In the data rows, 50 means zero.
Here are some points, each followed by its number:
array([64, 44, 68, 56, 18, 46, 41, 44, 47, 65, 21, 52, 50, 32, 40, 73, 32,
       55, 49, 55, 38, 46, 38, 57, 49]) 0
array([53, 51, 70, 38, 32, 53, 42, 41, 57, 62, 26, 56, 46, 30, 44, 71, 54,
       63, 53, 47, 28, 37, 43, 41, 61]) 1
array([48, 42, 41, 33, 44, 30, 18, 58, 83, 72, 16, 24, 10, 77, 60, 25, 57,
       49, 43, 60, 29, 61, 56, 43, 57]) 2
array([63, 53, 40, 50, 56, 43, 61, 53, 59, 59, 57, 50, 45, 64, 46, 47, 50,
       38, 27, 46, 61, 64, 59, 59, 55]) 3
array([28, 57, 32, 56, 63, 72, 50, 52, 26, 46, 70, 55, 56, 51, 60, 51, 69,
       49, 54, 40, 67, 44, 54, 65, 47]) 4
array([68, 54, 61, 90, 51, 36, 65, 56, 62, 35, 54, 48, 65, 59, 63, 51, 15,
       53, 62, 70, 56, 62, 38, 66, 43]) 5
array([57, 62, 44, 53, 48, 59, 64, 46, 37, 54, 57, 47, 46, 54, 33, 56, 56,
       53, 33, 41, 50, 56, 52, 57, 63]) 6
array([ 0, 82, 18, 50, 55, 99, 25, 20,  2,  0, 15, 39, 47, 51, 33, 59, 55,
       73, 53, 16, 44, 40, 33,  1, 62]) 7
array([16, 49, 32, 54, 70, 66, 32, 59, 37, 23, 66, 51, 37, 67, 60, 46, 72,
       51, 49, 38, 63, 55, 63, 46, 32]) 8
array([36, 56, 41, 59, 58, 53, 57, 58, 36, 45, 59, 42, 53, 53, 55, 50, 69,
       59, 66, 51, 64, 34, 65, 60, 46]) 9
array([27, 21, 36, 47, 51, 75, 27, 61, 33, 65, 70, 67, 56, 43, 41, 66, 43,
       17, 28, 21, 61, 69, 36, 65, 20]) 10
array([58, 73, 55, 41, 57, 55, 72, 33, 34, 33, 59, 63, 65, 42, 55, 38, 64,
       61, 56, 46, 52, 39, 39, 36, 70]) 11
array([63, 46, 56, 76, 59, 38, 60, 61, 52, 36, 58, 37, 52, 46, 39, 52, 53,
       63, 65, 76, 51, 31, 74, 71, 37]) 12
array([52, 46, 51, 46, 38, 43, 38, 60, 53, 64, 35, 38, 29, 61, 42, 53, 59,
       55, 47, 53, 51, 51, 57, 53, 59]) 13
array([50, 35, 50, 33, 55, 34, 46, 59, 72, 60, 48, 51, 53, 63, 63, 27, 55,
       37, 55, 52, 53, 63, 63, 44, 35]) 14
array([59, 65, 68, 71, 46, 40, 58, 49, 49, 43, 45, 55, 62, 54, 70, 51, 32,
       62, 57, 60, 60, 53, 31, 44, 60]) 15
array([51, 49, 40, 42, 68, 47, 55, 54, 47, 64, 64, 63, 67, 48, 57, 30, 44,
       34, 48, 39, 70, 44, 40, 61, 54]) 16
array([52, 35, 46, 28, 43, 38, 31, 59, 72, 72, 38, 37, 27, 64, 62, 35, 61,
       43, 46, 55, 47, 58, 63, 51, 51]) 17
array([58, 42, 51, 49, 40, 60, 48, 54, 46, 64, 53, 50, 50, 48, 48, 62, 43,
       39, 32, 45, 56, 64, 49, 62, 49]) 18
array([42, 32, 37, 29, 62, 39, 46, 64, 64, 68, 56, 53, 51, 62, 60, 24, 55,
       30, 50, 37, 67, 59, 60, 51, 39]) 19
array([58, 61, 67, 69, 47, 45, 70, 39, 54, 44, 59, 63, 70, 52, 70, 54, 27,
       55, 54, 57, 50, 60, 26, 48, 64]) 20
array([44, 54, 57, 54, 50, 57, 45, 54, 47, 53, 45, 48, 44, 55, 58, 63, 54,
       61, 48, 50, 48, 56, 47, 45, 57]) 21
array([56, 70, 77, 46, 56, 42, 64, 23, 40, 33, 49, 78, 69, 38, 64, 44, 41,
       63, 52, 52, 46, 39,  2,  9, 76]) 22
array([50, 16, 38, 37, 44, 71, 30, 58, 29, 73, 70, 64, 58, 27, 31, 64, 42,
        6, 29, 33, 63, 56, 35, 69, 22]) 23
array([52, 58, 38, 40, 67, 56, 58, 49, 41, 54, 67, 61, 59, 53, 46, 46, 58,
       41, 30, 35, 63, 52, 49, 59, 61]) 24
array([31, 86, 32, 57, 45, 81, 59, 25, 27,  0, 36, 28, 54, 38, 37, 57, 65,
       74, 81, 37, 27,  1, 70, 25, 58]) 25
array([62, 53, 55, 68, 62, 57, 63, 50, 49, 40, 70, 63, 67, 48, 51, 51, 41,
       47, 54, 60, 55, 60, 41, 65, 41]) 26
array([10, 47, 35, 48, 65, 55, 25, 60, 60, 40, 44, 42, 30, 71, 68, 37, 63,
       50, 65, 52, 37, 70, 59, 29, 38]) 27
array([40, 51, 52, 60, 68, 56, 50, 60, 42, 38, 69, 76, 72, 52, 61, 45, 44,
       44, 55, 50, 57, 58, 33, 62, 25]) 28
array([49, 55, 45, 58, 52, 48, 58, 53, 45, 55, 47, 40, 34, 66, 38, 50, 67,
       59, 36, 49, 52, 54, 60, 53, 61]) 29
array([46, 36, 48, 44, 17, 27, 10, 70, 60, 66, 13, 24, 11, 65, 38, 49, 58,
       53, 57, 60, 47, 48, 60, 58, 54]) 30
array([70, 42, 61, 61, 55, 46, 59, 44, 63, 43, 70, 58, 58, 34, 43, 56, 36,
       50, 63, 72, 37, 46, 47, 59, 38]) 31
array([55, 74, 56, 52, 32, 53, 69, 31, 38, 40, 29, 27, 50, 28, 17, 54, 63,
       67, 70, 48, 19, 13, 74, 47, 71]) 32
array([51, 28, 24, 55, 37, 54, 42, 58, 39, 73, 56, 35, 16, 62, 19, 56, 59,
       26,  3, 27, 56, 54, 66, 68, 48]) 33
array([64, 48, 74, 62, 39, 28, 44, 50, 65, 50, 35, 48, 48, 34, 45, 67, 40,
       70, 62, 71, 31, 31, 46, 50, 44]) 34
array([64, 59, 63, 68, 55, 40, 55, 55, 58, 30, 43, 39, 51, 45, 42, 54, 52,
       74, 68, 71, 48, 28, 67, 52, 56]) 35
Which three points above are nearest to each new point by angle, seen from the average point of the numbered points? Their numbers follow each, nearest first.
array([38, 58, 39, 54, 53, 78, 51, 48, 30, 46, 70, 53, 49, 48, 43, 68, 67,
       49, 47, 35, 56, 52, 50, 60, 49]) 4 6 10
array([65, 65, 69, 76, 54, 30, 47, 58, 56, 31, 35, 41, 51, 50, 47, 54, 39,
       71, 64, 74, 53, 36, 50, 53, 56]) 35 34 12
array([58, 74, 54, 48, 54, 56, 64, 37, 47, 21, 48, 47, 59, 35, 48, 48, 66,
       69, 73, 58, 33, 12, 66, 36, 59]) 25 32 35
array([59, 63, 61, 60, 46, 48, 75, 30, 44, 46, 60, 71, 73, 47, 63, 50, 26,
       49, 53, 51, 45, 62, 18, 46, 68]) 20 22 15
array([61, 67, 49, 48, 54, 40, 64, 48, 45, 59, 48, 47, 59, 52, 55, 35, 49,
       58, 52, 53, 65, 46, 54, 59, 69]) 11 16 15
array([58, 50, 50, 58, 61, 62, 65, 48, 43, 48, 69, 62, 67, 50, 44, 57, 37,
       37, 42, 48, 57, 67, 36, 61, 50]) 26 28 24
array([69, 40, 55, 50, 41, 64, 59, 30, 36, 49, 61, 59, 56, 19, 29, 69, 41,
       42, 53, 59, 34, 48, 37, 55, 41]) 31 0 23
array([51, 54, 45, 42, 60, 44, 55, 56, 52, 59, 58, 49, 50, 57, 62, 36, 63,
       52, 55, 51, 67, 49, 64, 54, 57]) 19 14 16
array([29, 44, 46, 50, 41, 48, 21, 67, 55, 57, 31, 34, 25, 66, 53, 54, 64,
       60, 61, 55, 47, 58, 53, 41, 45]) 30 27 2
array([58, 45, 55, 56, 55, 42, 62, 57, 63, 50, 56, 55, 64, 59, 61, 41, 39,
       42, 58, 59, 56, 65, 50, 54, 39]) 5 26 14
array([37, 64, 44, 63, 58, 55, 54, 56, 36, 29, 55, 39, 51, 52, 54, 53, 71,
       64, 68, 53, 60, 26, 66, 49, 45]) 9 25 4
array([47, 29, 48, 45, 28, 56, 39, 63, 39, 70, 53, 47, 46, 43, 47, 60, 49,
       36, 46, 40, 63, 49, 52, 62, 36]) 23 10 18
array([66, 55, 51, 43, 30, 52, 63, 26, 34, 56, 56, 72, 58, 30, 40, 56, 29,
       39, 43, 37, 44, 57, 20, 49, 61]) 22 20 0
array([57, 53, 39, 34, 58, 44, 57, 51, 48, 71, 52, 43, 55, 51, 57, 29, 54,
       44, 45, 46, 71, 42, 62, 59, 71]) 16 19 24
array([55, 51, 73, 29,  0, 47, 34, 21, 52, 68,  0, 40, 34,  3,  5, 80, 48,
       64, 55, 32,  0,  9, 54, 42, 73]) 1 0 32
array([62, 44, 55, 62, 48, 59, 55, 55, 45, 51, 57, 48, 56, 43, 44, 63, 45,
       49, 48, 60, 56, 58, 54, 68, 43]) 26 18 31
array([48, 67, 27, 24, 51, 44, 63, 28, 35, 40, 40, 48, 32, 63, 30, 35, 44,
       52,  6, 27, 41, 57, 52, 30, 81]) 6 29 24
array([44, 40, 44, 47, 64, 62, 53, 55, 54, 55, 64, 55, 56, 55, 56, 54, 52,
       37, 35, 41, 53, 65, 54, 55, 43]) 10 24 19
array([51, 50, 42, 49, 62, 47, 59, 55, 53, 56, 57, 51, 43, 64, 51, 45, 64,
       46, 34, 49, 62, 60, 63, 55, 54]) 3 29 24
array([45, 58, 64, 59, 43, 43, 47, 57, 57, 53, 41, 53, 55, 57, 78, 52, 35,
       58, 56, 56, 58, 59, 37, 42, 45]) 15 20 5
